Each row of D is roughly a mix of the hidden directions of one of a few groups.
D:
[[-27.6  10.6 -17.8   0.0  -9.0  10.6   8.4 -34.2 -21.9  -5.2  28.8]
 [-25.3   7.5 -27.7 -24.4   2.5   6.4  -6.0 -25.1 -28.3   2.7  19.4]
 [-17.1  -2.3   5.5  28.1  22.5   3.8 -22.0 -12.2  19.2  28.1 -23.1]
 [ 28.2 -33.9   1.4  -0.3   3.5   3.9   0.4  31.1   1.3 -31.5  -5.3]
 [ -2.7   3.0  -4.1  12.7  51.8  14.9  13.1 -15.2 -10.4   1.5  18.7]
 [-25.8 -28.1  24.6  -7.3 -25.6   3.8   0.8  23.0  10.6  13.9 -18.4]
 [  6.6  11.1   8.6  34.9  26.7  18.0  -7.0  -5.5  -3.2  32.5 -18.0]
 [-21.2 -24.7  24.8 -15.3 -22.6 -13.7 -12.4  16.4  22.7  13.0 -15.7]
 [ 39.3  -1.2  21.8   1.8  33.1  -1.4  -8.1 -14.2  -7.9 -15.6 -16.4]
 [-30.6   5.7 -26.3 -16.3  -4.0   3.9 -12.4 -29.1 -19.8   3.3  24.4]
 [ 13.6  -9.6  -0.2   6.2  52.3  16.7  23.0  -4.3   3.5   7.9   3.4]
 [ 13.5 -34.8 -10.6  -6.0  -0.5   5.3   2.2  21.8  -1.5 -43.6  -3.1]
 [ 26.2 -34.3  -0.2   9.3   3.5   9.5   2.6  31.3 -10.0 -27.5  -8.5]
 [-21.8   8.1 -26.7 -16.4   6.4  17.0   7.1 -26.8 -30.1   4.8  20.0]
 [ 12.3  10.5  15.4 -42.5 -10.9 -25.2  15.1   6.2   4.0 -11.2  22.3]
 [ -5.1 -25.1  24.9 -14.6  -3.8  -1.8  -4.0  30.2  17.1  24.6 -25.2]
 [-28.5 -20.8 -21.2   1.2 -32.4   3.3   1.4  20.6  21.0  14.5  11.2]
 [ -2.3  32.7   2.8 -12.2 -26.5  -1.9  21.1   6.1  -8.8 -32.9  19.6]
 [ -5.8 -28.1   0.1 -18.9 -17.2 -13.9   0.5  18.6   5.7 -43.6   3.7]
 [ 21.4   5.7  -3.7   2.0  48.4  10.4  27.8  -8.5  -8.1   7.2  -6.8]
 [ 17.0 -13.1  37.3 -10.0  25.8   8.7 -19.1  13.6  13.2  18.8 -13.7]
 [-10.9  19.2 -27.3  -1.5   7.3   0.6   0.7 -33.9 -10.1 -14.6  34.7]
 [-19.7  26.1 -18.3  -3.9 -30.7  -5.1  13.3  -5.0   1.3 -33.6  15.5]
 [ 31.7 -16.1  -7.0  17.2  35.0  -6.8  -3.6   2.5  14.1  27.2 -11.2]
 [ -5.3  40.4 -10.1  21.2   1.4  -6.5  14.4 -23.0  -6.9  29.8   5.4]
 [-20.0 -20.4  -2.9  -3.0 -44.4 -11.3 -27.3  11.3  12.2   0.7  -1.8]
 [-19.9  -8.4  15.8  -7.4 -43.9  -0.2 -32.6  -1.3   6.3 -12.4  -1.4]
 [-29.8  -9.0  12.6  -3.4 -42.4   2.4 -25.7   0.8   2.3 -12.1 -14.5]
 [  6.1 -19.4  35.7  10.8 -15.0  -1.6   3.6  26.5  12.4  12.9 -30.0]
 [ 28.8  14.4  30.9   2.9  33.3  -2.6   2.8 -14.8 -12.4 -12.1 -17.7]
 [  8.7   5.5  24.9 -23.8 -24.9  19.1  -2.1  26.8  -8.0 -28.2  10.0]
 [-25.7 -23.1  35.2   3.6 -27.5  -1.4  -0.8  10.5   1.6  21.1 -14.0]
 [ 15.1  23.4 -27.2   8.6  14.6  12.4  20.3 -29.5  -6.1 -17.7  19.2]
 [ -0.2 -43.9  -7.9  -2.9   0.5  -2.1  -1.6  18.0   1.1 -39.7  -7.9]
 [ 13.2  33.6  12.9  18.3  -5.9 -26.8   5.4   5.4  17.2  32.4   0.9]
 [ 18.7  27.8   0.7 -11.7  34.9   0.2  21.8 -20.9 -15.1  17.0   6.9]
 [ 21.8  -1.5  -5.5  -0.5  52.9  11.7  11.8 -13.8  -8.6   5.5   9.4]
 [ 26.1  -4.0  39.6   7.9  26.6   1.8 -11.0 -19.3  -1.4 -12.2 -16.7]
 [-22.0  19.9 -22.4  14.1   2.2 -17.6  -4.7 -28.2  23.6  26.4  -0.4]
 [-32.9 -26.0  22.2  -6.6 -18.1  -9.5 -21.0  13.2  14.3  20.7  -0.1]
 [-19.3  12.0 -25.5 -10.6  -9.6   6.6  -2.8 -42.0 -22.4  -0.2  16.6]
 [-25.5   1.6 -40.2   1.4 -17.8   2.8  21.3  15.0   4.8  18.4  18.1]
 [ -6.7  33.9   0.3  -1.6  -6.4 -24.2   5.2 -20.5   9.9  38.7   9.8]
 [-20.1   4.1   0.6   0.3 -49.1 -14.4  -5.1  27.2  10.7  -6.3  -1.8]
 [-13.3  11.7 -22.6  -7.3  -5.5   7.2  -3.4 -49.3 -16.2   7.1  15.8]
 [ 16.8  26.7 -27.1   8.2   2.4  -1.3 -10.9 -38.1 -17.0 -14.7   9.2]
 [-19.3  15.3 -11.0  14.2  -8.4   2.0  -4.3 -32.3 -32.5  -4.1  28.7]
 [  2.2 -18.6  32.8  -2.8 -16.7 -12.8 -10.3  23.6   9.3  15.5 -33.1]
 [ 24.5  -9.1  17.3  -0.2   3.5 -11.8  -0.2  33.7  33.1  -5.3 -23.9]
 [  9.3 -34.7   7.2 -13.5  -0.4  17.4  -7.4  24.2  -3.0 -38.1  -5.7]
 [ 11.4 -17.7  21.4 -12.4  -4.8   6.2   2.6  19.7   4.3  26.6 -41.5]
 [ 11.3  11.8 -14.0 -12.5 -26.7  13.4  15.8  13.1 -13.2 -39.1  18.1]
 [ 26.6   0.5  -2.2  10.1  51.6   1.2  13.8 -12.5  -6.4   6.7   7.1]
 [ -4.5  36.5 -15.9  12.7   1.4 -12.1   5.3 -24.6  10.7  35.5   6.2]
 [-22.9 -24.0  30.5 -15.8  -8.1 -16.9 -10.0  19.8  18.2  21.5  -6.6]
 [ 23.9 -21.6   5.5  -5.4  15.9  15.4  16.3  17.8 -27.3 -32.3   0.0]
 [-23.0  10.3 -18.7   2.1 -12.9   8.5  -6.6 -34.3 -33.7  -0.4  19.2]
 [-32.1   5.7 -11.5   0.9 -12.4  -1.4  -8.5 -37.4 -15.2   1.4  30.1]
 [-22.0  -8.1  -4.8 -23.9 -39.7  -6.8  -0.4   6.4  -3.7 -31.5  12.0]
 [ 25.5 -10.0  24.5   1.3   8.8  -6.0   8.5  33.2  22.9   6.0 -27.6]
 [-32.8  -4.2 -35.7   7.0 -28.1   0.8  13.9  13.3   5.7  15.8  10.3]
 [ 24.6  -8.9  22.8  16.9  -8.7   5.4  15.2  27.2  20.9  -4.2 -30.8]
 [-32.8   3.1 -31.2   9.2 -28.9  -4.3  18.4  18.6   5.1  12.7   9.5]
 [ 12.3  16.3 -12.8   0.7  48.5   3.8  24.3   1.6 -14.6  -0.2  14.2]
 [-13.0  13.0 -26.8 -20.9  -1.1   2.3  -3.9 -41.5 -23.5   5.5  12.2]
 [ 12.7  27.4 -22.8  13.0  13.4   0.5   8.4 -24.9 -18.2 -23.6  24.4]
 [-16.8  -1.0 -44.0  14.0 -14.1  -3.5  21.7  16.2   5.4  15.7  18.0]
 [  0.7  -6.3   0.9 -19.1 -48.5   0.1 -28.8 -16.3   6.4   3.6  -7.1]
 [ -3.1  -7.7  10.5  -7.4 -51.6  -7.0 -23.2   5.2  10.4  -8.1 -16.7]
 [-28.4  -9.8  10.5  -4.2 -44.8   3.2 -26.4   0.4   5.1 -10.4  -8.9]
 [-24.0   7.1 -15.9 -13.1 -10.9   2.1  -8.0 -42.2 -25.4   9.3  14.5]
 [  7.7  13.0  11.3  -3.9  48.6   9.9  31.4   4.2  -1.7   9.6   5.5]
 [ 13.0 -13.1  20.5  -2.2  -2.2  -5.1  18.0  34.6  33.7 -10.6 -19.8]
 [ 18.7 -39.9  -7.4  -3.5   9.9  11.4   5.0  18.4 -13.6 -34.0  -4.7]
 [-34.9  12.8 -30.2   3.3 -30.7  -0.6  17.0  13.8  -1.2  10.3  11.4]
 [  6.8 -18.5  27.4  23.7 -12.7   5.6   6.2  33.1  24.4   1.5 -18.5]
 [-30.6   3.7 -21.5 -28.5  -1.8   3.7  -3.4 -27.4 -24.1   8.6  17.4]
 [-26.4 -17.1   5.7   5.8 -43.5  -2.4 -18.1  17.5  13.6 -10.7  -8.8]
 [  4.1  25.3   1.8 -17.9 -31.4  -6.3  20.8   8.2 -12.4 -28.1  22.7]
 [ 22.2   0.7  45.1  -5.8  28.9   2.7 -10.7  -9.7  -0.8 -12.6 -13.7]
 [  9.1 -26.3  -7.4  11.6  -7.7   4.7   2.1  27.2   0.7 -46.2  -5.6]
 [-40.5   7.5 -25.3   9.5 -28.2  -8.5  12.5  16.0   0.2  11.8  10.9]
 [ 25.3  20.6   6.7 -29.2  -1.8 -22.8  25.7   7.1   3.0 -16.5  22.0]
 [ 33.7  -2.5  31.0   4.2  29.2   0.4 -13.0 -11.5  -4.2 -21.2 -14.8]
 [-26.5   3.3 -32.5   7.4 -18.1   1.5  23.0  27.0   9.4   8.3  19.9]
 [ 12.6 -38.7  -6.4  -1.1  -5.9  16.1 -10.3  26.7   0.2 -33.1  -7.4]
 [-20.0  12.0  13.0  -8.6 -46.6  -8.9 -18.2   4.0  -6.7 -15.0 -17.4]
 [-13.8 -24.6  -1.4   3.0 -42.6  -3.2 -32.9   3.8  12.0  -8.4  -4.0]
 [ -8.2  14.3 -30.3 -21.4  13.7   5.6  -7.7 -28.8 -30.2   6.0  16.1]
 [ 27.5 -23.7  -0.3  -6.9   4.8  12.3  12.7  23.5 -18.4 -36.9   2.6]
 [ -8.0  15.7 -26.2  17.7  -2.8  16.3   7.5 -34.9  -7.4 -13.5  29.4]
 [-20.8 -27.7 -15.5 -11.4 -35.0   6.8 -30.7   7.0   8.7  -5.5   4.6]
 [ 18.6   9.7  16.8 -13.0  46.2   9.4  26.0  -0.9  -2.1  11.8  -5.7]
 [ 21.7 -19.5  13.4  23.9   8.1  12.9   0.7  34.5  -6.0 -25.8 -15.4]
 [ 40.6   5.3  30.3  -2.8  21.9  -1.5 -11.8 -21.0  -4.4 -12.3 -11.4]
 [-19.1   5.6   9.9 -30.2 -31.1 -21.4  13.3   0.1 -12.7 -22.2  17.3]
 [-28.5   7.1 -42.6   1.5 -12.8  -3.7  19.8  16.2  -4.8  14.3  14.7]
 [ -9.2  31.5  -4.6   3.1  11.4  -6.5   0.0 -30.1   7.8  41.2   4.5]
 [-35.1   1.0 -23.3   0.4   2.9  14.3  -8.0 -13.9 -23.3   2.2  34.2]
 [ 25.7 -12.5   4.7  25.5  26.4  21.0 -16.1  12.8  11.3  20.9 -18.6]
 [  2.6  -5.5  -4.0   2.5 -49.7  -3.8 -22.2   7.0   3.1 -24.5 -16.5]
 [ 28.9   1.2  33.3   5.9   0.3  -7.8 -28.1 -16.9  -6.0 -24.0 -15.3]
 [ -9.3 -24.0  27.6  -9.0  -1.9  -9.7   0.7  38.3  23.9  11.1 -13.9]
 [ 18.1 -43.0   7.1 -11.3  12.3   9.2  -3.6  22.5  -6.7 -27.5  -7.1]
 [-23.2  16.4  12.6 -15.5 -45.7  -1.5 -16.6 -15.4  -7.2   0.5  -9.6]
 [ 31.2   4.6  -6.0 -16.7  42.3  -9.0   8.9  11.7   0.6  10.9  21.1]
 [ 20.1   3.5 -11.0   9.3  39.9  15.7  34.5 -10.6   0.7  14.0   1.1]
 [ -8.6 -33.2  -8.1  11.2  23.1  18.3 -28.4  -5.6  17.6  10.6 -21.6]
 [ 30.0  -2.6  28.1   1.5  39.3  -1.1 -14.1 -15.1  -7.9 -13.8  -6.0]
 [ 27.7 -38.9   2.7   4.4  28.9  -1.5 -11.5  13.1   9.5  14.4 -14.7]
 [ 18.1  23.3 -30.3  14.5  11.9  15.4  15.1 -24.5  -4.7 -20.7  17.4]
 [-31.3   4.1 -28.9  -5.8  -0.2  17.1   0.6 -20.8 -17.6  -3.0  32.5]
 [ 17.7 -42.0  -8.0 -14.1  -1.1  11.8  -4.4  21.6  -2.8 -31.4  -1.6]]

One row of each group comes first, with its name. Which group is each row after those in?
[ 22.4 -31.2  11.4  -6.6  -4.0  11.5  -3.1  33.1  -8.6 -31.2  -3.7]	Z
[ 24.9 -11.5  21.1   2.4   8.9  -6.9   5.2  36.0  26.2   2.3 -24.8]	A
[ 14.6 -14.7  -0.2  22.1  45.0  -2.3  22.6  20.3   8.9  -2.6   2.2]	T

[ -6.5 -11.2  21.3 -41.1 -11.7 -10.8   4.0  11.9  -2.0 -33.1  11.8]	Z
[ 17.9  15.6 -33.3  10.2  26.2  17.8  12.1 -11.6  12.6 -14.6  23.0]	A
[ 22.2 -37.1 -10.0   7.3  12.3   8.4   3.2  22.5  -4.5 -33.2  -8.7]	Z
[  7.7  18.8 -20.5  17.8  -5.9  23.2  14.1 -27.8 -33.8 -10.5   3.3]	A
[ 19.2  14.6 -26.7  17.3  31.2  21.8  13.5   9.4  -4.5 -16.2  19.2]	A
[ 29.5  -8.7  25.1  13.3   6.8  -1.2   6.5  30.5  18.7   5.0 -28.4]	A
[-12.7  -7.6 -14.8  17.4  13.1  45.0 -19.4 -15.6  -8.0  12.2 -14.0]	Z
[ -8.0  30.4 -14.7 -20.1 -11.5  -9.2  26.8 -20.0 -15.6 -15.3  23.3]	Z
[ 19.9  -5.4  24.0  12.5  38.9   8.1 -11.0   5.2  13.0  23.9 -18.5]	Z
[ 21.1  22.9 -25.4  12.7  30.7  12.0  12.2 -14.6 -12.3 -10.4  21.9]	A
[ 10.2 -20.6  14.8  -1.3  44.2   9.2 -15.2  -6.3   8.7  23.9 -16.0]	Z
